Each row is where one point has got to under a steady rotation. How many steps took it there?
The counts run from 0 to 32.
[161 115 107 171 110 150 108 174 116 123 126 177 130 110] => 20
[165 110 107 170 106 151 107 165 119 124 127 178 133 109] => 21
[158  89  96 159  83 149  93 121 112 122 133 152 137  99] => 28
[148 150  97 136 145 158  88 162 108 118 111  98  98 154] => 5
[152 151 102 159 138 151 106 192 103 111 110 145 108 142] => 12
[162  95 104 167  96 150 101 149 119 125 132 167 137 102] => 24
[152 133 100 130 146 162  72 132 119 133 118  81  98 145] => 0
[159 129 106 168 123 151 112 186 113 120 120 171 127 122] => 17
[151 154 100 153 141 152 103 184 105 114 107 129 106 147] => 10
[148 156 100 148 140 154 100 182 100 114 108 121 104 151] => 9
[152 144 103 165 133 150 110 190 107 114 114 157 114 136] => 14
[161 105 105 170 103 151 103 160 119 125 130 176 136 104] => 22
[148 156  99 145 142 158  95 173 104 114 107 108 100 154] => 7
[149 138 100 132 145 163  76 138 114 128 118  83  97 147] => 1
[155 140 103 164 130 149 111 191 109 117 114 161 119 130] => 15
[150 141  98 132 144 160  78 143 114 125 114  85  97 150] => 2
[161  95 104 163  89 149 101 141 118 126 132 164 138 102] => 25
[158 137 106 167 126 149 111 188 110 118 118 168 123 126] => 16
[148 156 100 146 140 155  99 180 102 114 107 114 101 150] => 8
[160  93 100 163  89 151  99 132 115 126 131 160 137 101] => 26
[149 153  99 138 144 158  89 169 104 114 108 105  98 153] => 6
[160 123 106 169 118 152 111 180 114 120 121 172 125 117] => 18
[160  92 100 160  84 150  96 127 114 125 131 155 139 100] => 27
[154  89  94 153  80 152  94 108 107 123 133 137 137 105] => 30
[147 146  99 132 144 160  80 150 109 125 114  88  96 152] => 3
[150 147  97 133 146 159  87 157 106 120 112  92  95 155] => 4
[150  90  89 148  79 148  96 102 103 116 129 126 132 108] => 32
[162 120 108 171 114 151 107 174 114 122 123 176 130 115] => 19
[153  93  93 150  81 150  94 105 102 118 129 134 134 105] => 31
[155  88  96 156  80 151  96 116 112 124 133 143 137 101] => 29
[152 148 103 159 136 152 108 189 106 112 110 150 111 139] => 13
[151 153 100 154 140 151 105 189 102 111 110 138 107 145] => 11
[161 103 105 166 100 151 103 155 118 126 132 174 138 104] => 23
